In the rows, 128 means zero.
A single turn carries every row of the set below to another of its rows. Some are shown first; where does it send the rows asked next?
talid: [111 134 136 160 148 118 126 147 131 138 110 120 123 147  99 114  95 152
 113 140 109 170 151 118 109 124 118 121  92 123 149 140 119 118 157]
Filu: [119  93 147 159 151 121 128 139 149 122 114 130 110 138 105 122  95 141
 104 119 106 127 155 119 132 144 133 136 115  95 130 111 119  82 155]
zat: [110 115 129 152 159 118 126 151 126 114 112 138 126 125 132 150 140 134
 130 115 119 164 165 119 127 133 126 101  95 130 128 140 139 112 155]
Zer: [114 126 133 149 159 127 133 145 134 131 104 128 140 123 102 146 108 153
 126 141 112 144 158 112 124 113 140 141  98 134 150 118 127 113 163]
zekis: [115 129 116 148 152 110 127 145 126 117 128 130 113 138 138 122 111 141
 107 124 112 171 170 115 133 141  99 130  94 127 148 144 130 107 161]
fon: [125 102 140 128 131 122 137 133 156 139 127 139 112 127 123 134  94 154
 101 128 123 140 153 126  94 141 123 119 110  80 144 123 115 126 130]
boz: [134 119 131 144 162 130 124 122 150 123 118  91 113 123 128 146 126 130
 113 129 108 159 161 131 124 117 105 140  93 103 145 136 128 108 138]
bisod: [110 108 145 141 140 135 120 150 128 133 110 158 129 112 134 139 103 150
  96 130 108 131 143 140  96 131 123  94 108 124 120 133 114 116 149]
gopi: [134 124 145 166 159 114 112 133 149 139 111 100 139 137 119 143 105 145
 114 131 133 145 153 125 112 122 120 131 102 118 145 140 121 106 161]
lodo: [124 135 142 149 149 153 119 134 129 119 132 125 106 127 133 127 108 148
 109 146  88 135 146 138 123 140 118  97 117 107 138 134 125  91 158]
Furo: [106 111 154 182 162 122 126 153 124 122 115 144 122 119 139 137  96 132
 113 126 106 168 154 117 116 156 133 124 118 109 128 133  98 121 137]
nobo: [114 115 144 154 138 139 138 139 153 115 123 151 139 117 123 139 117 150
 113 145 130 139 149 126 123 154 109 149 122  81 120 133 110  97 167]
Nini: [128 121 134 151 141 105 112 133 127 125 127 111 105 140 124 155 119 131
 122 128 121 154 144 121 116 127 111 122 105 133 118 139 133 108 148]
Volaf: [122 105 131 164 161 143 124 157 153 119 115 106 106 113 139 110 131 139
 126 139 111 149 150 104  94 140 112 112 116  99 123 134 122 117 149]
nes: [106 107 146 140 168 137 150 121 130 140 120 150 133  99 140 132 103 161
 127 124 113 131 160 137 119 142 105 128 116  95 115 140 118 112 151]
zemov: [112 109 155 135 157 160 153 150 147 126 112 143 123 117 132 120 136 166
 108 140 113 155 153 124 106 152 103 129 117 112 117 135 110  93 137]
Vedo: [109 110 123 157 151 106 136 147 150 109 111 118 116 155 114 126 128 160
 103 124 110 160 150 124 118 139 120 105 105 128 141 157 120 105 159]
tama: [118 101 133 153 154 113 135 129 152 124 133 100 135 147 115 144 113 148
 111 128  96 162 164 134 119 131 135 106 110 107 145 141 121 122 129]
butid: [104 113 133 150 151 118 142 131 140 128 120 121 123 135 100 122 114 144
 119 139 111 160 169 109 138 139 135 139  93 111 150 121 133 127 121]
kif: [133 112 142 134 139 122 146 144 143 131 115 121 109 118 106 141 125 152
 128 127 115 144 147 114 121 123 119 117 131  98 140 110  86 122 150]
zigi: [113 111 128 135 160 154 133 135 145 114 107 114 103 124 141 142 132 133
 116 131  90 159 165 133 116 130 105 145 107  93 127 120 130 105 129]
Kiv: [126 104 131 131 135 138 151 154 145 124 129 142 127 119 123 142 118 151
 106 141 109 151 162 123 123 132 127 136 132  72 103 138 124 113 153]
mul: [113 125 134 142 143 133 151 143 142 126 110 137 121 134 108 125 114 146
  96 139 114 153 179 111 149 140 132 145 117  82 139 123 130 119 138]
budo: [116 118 140 129 142 164 125 147 127 130 111 134 120 132 141 128 111 158
 119 133 103 154 154 129 107 143 110 146 122 102  98 120 124  91 143]
perop: [116 130 118 146 158 135 132 145 120 131 132 145 120 120 153 130 101 142
 109 121 118 158 176 110 130 131  91 137  96 108 129 122 118 123 158]
gezo: [ 93 114 139 153 172 134 145 146 125 118 102 157 132 111 138 137 129 143
 122 110 109 151 175 128 128 142 121 108 104 100 134 141 135 112 153]
tasu: [109 114 131 144 154 136 140 146 144 116 115 142 141 107 116 162 122 143
 124 140 120 130 159 112 121 129 127 154 115 110 141 106 120 111 160]
fele: [126 111 148 146 128 126 120 135 151 125 126 126  99 130 141 130 100 149
  86 134 101 129 141 120  98 138 101 130 118  97 124 138 132 101 137]
vuf: [120 110 154 158 140 122 127 142 161 138  97 151 140 132 126 139  86 146
 111 132 113 128 150 120 102 134 129 115 135 107 126 124 111 114 155]
luzov: [126 111 128 134 157 127 128 158 110 133 129 135 120 115 147 124 104 164
 107 120 131 137 152 135 119 134 142 122 101 106 147 141 106 118 148]
Gav: [115 113 145 155 127 138 126 148 160 116  95 133 122 133 137 138 130 165
 109 132 108 132 136 125  95 132 117  96 125 100 121 135 110 119 149]
tidi: [119 139 139 149 165 168 140 142 154 118 104 127 135 132 134 124 135 147
 103 124 111 136 153 112 131 123 106 127 116 118 133 135 115  90 150]
Kag: [112 114 133 157 161 154 146 136 136 138 116 146 127 121 132 129  90 165
 110 119 114 161 167 115 113 140 110 125 104  81 100 129 109 122 156]
fomud: [103 114 138 148 132 123 121 147 134 134 111 138 116 123 135 103  95 142
  98 121 115 153 149 118  88 151 102 122 113  97 127 141 113 129 131]
Kozu: [118 124 129 164 165 143 129 132 161 110 107 105 147 144 123 136 128 142
 110 118  98 148 158 122 136 118 124 114 110 118 139 142 118 100 152]
dizes: [105  97 137 149 155 113 125 138 130 134 130 122 131 129 109 131 118 138
 134 139 110 142 149 129 111 124 133 111  90 137 131 132 137 119 131]

Kozu -> butid
Gav -> fon
tidi -> mul
Now these:
nes -> budo
Volaf -> kif
tama -> dizes

A single turn carries every row of the set below to another of its rows. Some are shown first; where does it send the rows asked next?
baz: [123 121 134 120 104 130 127 154 127 144 136 127 130 140 128 134 140 114
 126 123 130 141 146 132]
zumod: [124 144 122 143 144 119 135 135 131 116 115 105 138 108 128 134 108 117
 124 145 130 112 111 123]
tafit: [136 127 117 126 112 136 152 121 131 135 140 132 131 121 128 138 127 126
 142 102 117 152 112 122]
nadug: [125 157 121 135 136 128 148 106 135 121 122 141 139 108 125 129 111 133
 121 151 148 138 115 139]
letef: [133 137 115 116 112 119 114 144 119 139 130 120 140 147 138 125 142 105
 133 162 137 115 129 132]
pifoz: [132 122 108 121 122 129 129 140 127 120 105 124 147 119 149 112 130 118
 115 154 149 114 122 135]
nagav: [118 134 122 130 125 139 138 117 140 113 120 136 117 119  98 145 124 124
 138 134 125 135 125 153]
nuf: [147 137 121 134 128 147 126 114 117 129 151 132 131 127 122 133 106 130
 142 127 130 102  95 142]
topoz: [123 125 110 115 123 124 128 134 115 119 131  95 122 144 150 120 142 125
 135 152 122 113 122 123]
lem: [114 144 123 115 153 152 155 122 125 115 126 125 127 131 144 120 108 125
 132 137 131 124 108 148]
zokiz: [116 154 130 116 117 137 133 128 107 128 153 121 110 138 116 149 126 134
 141 132 121 126 138 139]
Ver: [132 119 117 118  97 135 131 124 103 127 157 142 128 145 135 140 145 136
 120 142 131 128 120 125]
Gal: [127 145 132 122 134 114 129 129 130 145 127 128 131 105 118 135 102 146
 132 157 148 122 120 137]
zose: [129 131 126 149 135 131 153 115 138 119 118 104 132 121 120 138 124 111
 138 138 142 115 103 125]
Vapa: [132 129 126 135 140 130 144 124 138 116 135 141 132 117 110 157 106 124
 129 144 122 122 111 154]
gupob: [136 117 124 138 134 118 156 135 146 138 124 122 127 121 139 136 116 128
 117 128 133 148 121 111]
ribu: [142 127 119 119 116 120 122 111 131 137 141 134 170 129 142 122 133 113
 138 146 131 122 100 128]
toko: [141 145 140 125 120 133 138 119 121 133 158 127 120 116 115 140 121 132
 143 125 107 129 135 147]
Zev: [127 150 124 104 113 132 131 124 111 155 133 118 122 106 147 121 124 139
 127 154 133 134 126 143]
Nudi: [112 131 122 119 112 139 139 119 127 130 136 144 170 135 121 148 137 135
 121 136 123 141 119 141]
Boros: [108 120 119 133 127 121 128 130 136 112 119 134 156 130 122 132 131 138
 109 152 127 124 115 113]
tumu: [130 112 127 140 116 145 139 133 116 118 150 126 112 137 129 138 128 125
 126 105 123 138 118 142]
git: [134 141 107 135 125 130 133 141 131 129 113 131 134 130 145 119 119 117
 136 147 167 110 111 126]
kob: [131 148 132 137 137 149 145 114 116 121 144 122 109 119 131 131 104 134
 132 126 143 123 118 154]
vumi: [133 136 107 135 128 155 127 130 115 119 137 135 132 139 152 118 117 125
 111 133 125 105 100 122]
ropib: [120 106 137 123 139 137 149 123 121 116 140 110 111 129 128 127 115 133
 117 128 112 135 118 136]
Tet: [130 148 110 139 124 114 131 112 125 122 126 123 156 129 130 125 136 115
 121 164 131 123 104 114]
Pov: [123 133 124  97 114 155 140 137 136 136 126 132 131 140 144 126 131 119
 141 128 137 129 149 142]
Tibo: [121 112 134 117 122 127 111 146 129 127 142 137 128 138 117 126 111 133
 118 124 118 134 140 137]
nelus: [140 128 132 124 135 144 120 132 150 130 124 127 133 136 122 126 114 123
 138 139 141 111 145 156]
lome: [124 156 118 117 133 127 141 113 137 132 118 129 149 106 145 108 123 121
 142 137 130 142 107 132]
kapa: [135 130 126 113 118 104 111 145 118 148 155 121 145 144 136 134 115 122
 140 139 131 122 124 127]
Daver: [133 129 122 114 108 126 148 138 110 138 135 115 152 132 157 118 145 126
 122 132 137 132 136 115]
Vok: [132 138 107 137 127 112 124 128 117 122 143  96 131 140 123 137 132 130
 153 131 111 128 111 140]
rez: [133 136 126 127  99 126 126 133 122 141 130 133 140 118 144 112 139 131
 119 139 149 132 131 102]
vedon: [141 133 110 114 105 137 136 137 108 126 155 147 134 145 139 128 137 134
 137 120 118 131 131 145]

toko -> Vapa
nagav -> zose
Now these:
ribu -> kapa
Vok -> nelus
baz -> tumu
Pov -> tafit

A single turn carries every row of the set below to another of its rows. Some are shown first; where does it send the rows asked next?
bulug: [126 125 130 123 142 148 106 117 120 119  97  98 135 106 136 114 124 124
 143 155 129 142 150 142 111 119 124 140 151]
Mub: [121 122 125 120 147 152 101 118 117 123  97 105 136 106 137 115 123 127
 141 152 130 146 152 131 110 118 126 142 146]
luz: [135  94 149 148 109 159 132 114 107 116  81 129 119 133 138 132 134 131
 117 126 115 112 128 147 113 123 133 135 122]
Kuve: [130  88 149 154 112 154 131 118 104 120  86 126 115 133 142 132 131 127
 111 132 119 114 127 150 114 124 132 133 127]
Faf: [123 124 132 123 146 147 105 115 121 127  97  98 140 108 139 113 124 122
 138 150 132 147 148 138 109 117 124 140 150]
gono: [126 106 122 144 126 146 135 126 102 122  88 118 125 116 136 117 142 156
 136 142 136 151 139 105 139 107 164 122 133]
fizop: [125 109 126 125  98 138 154 133 130 111 104 113 114 105 146 128 145 151
 122 133 128 148 154 109 134 113 134 126 141]
sez: [136  97 120 133 107 150 133 124 137 129  85 123 136 132 128 129 129 137
 125 114 139 140 131  91 127 101 137 131 138]
kol: [135  94 150 150 110 156 132 119 104 114  85 132 119 139 140 131 130 123
 114 130 124 113 125 150 113 121 132 133 127]
Loma: [135 134 117 142 101 124 130 128 118 139 121 122 116 118 144  99 143 124
 128 142 150 119 106 116 125 134 127 145 130]
nit: [128 125 130 122 148 153 107 116 119 120  97 102 141 111 137 112 124 122
 141 153 134 141 150 140 109 118 129 136 146]
Mov: [138  93 149 157 111 153 127 118 100 119  81 129 115 136 139 130 130 127
 118 132 120 115 126 150 111 122 135 135 127]
foman: [134 136 116 140  97 123 132 127 114 131 119 127 113 121 146  97 140 129
 129 137 151 125 112 115 126 134 121 150 129]
Naz: [136 134 112 137 102 125 130 128 116 130 125 123 114 121 146  99 138 123
 129 145 153 121 110 118 123 135 124 144 130]
vegiv: [122 123 132 122 147 148 106 113 125 124 100  99 140 111 142 115 119 119
 138 152 135 144 147 133 109 117 124 139 149]
pudus: [130  91 153 153 114 155 132 118 108 116  87 124 116 132 146 133 130 126
 113 134 121 113 126 151 116 124 134 131 125]
sisod: [137 134 113 141  98 125 126 126 119 134 122 123 115 122 141 101 137 121
 129 141 149 117 111 114 120 134 122 151 134]
Nub: [122 110 117 129  98 140 154 131 133 108 106 110 118 109 148 133 141 155
 126 133 135 146 149 111 133 120 130 126 147]
nibu: [124 104 124 142 122 141 136 125 106 126  87 118 117 113 133 111 144 152
 136 141 137 153 145 101 134 104 161 122 127]
viga: [132  97 125 128 107 146 128 127 142 129  86 123 129 128 127 126 134 140
 122 116 137 140 139  91 125  99 143 133 136]
nufik: [136 135 121 144 104 125 131 127 117 137 120 125 117 122 150  98 138 122
 129 142 153 120 105 115 125 133 128 144 128]

kol -> nit
Faf -> Loma
luz -> Mub
Now these:
bulug -> sisod
gono -> Nub
viga -> nibu
vegiv -> nufik

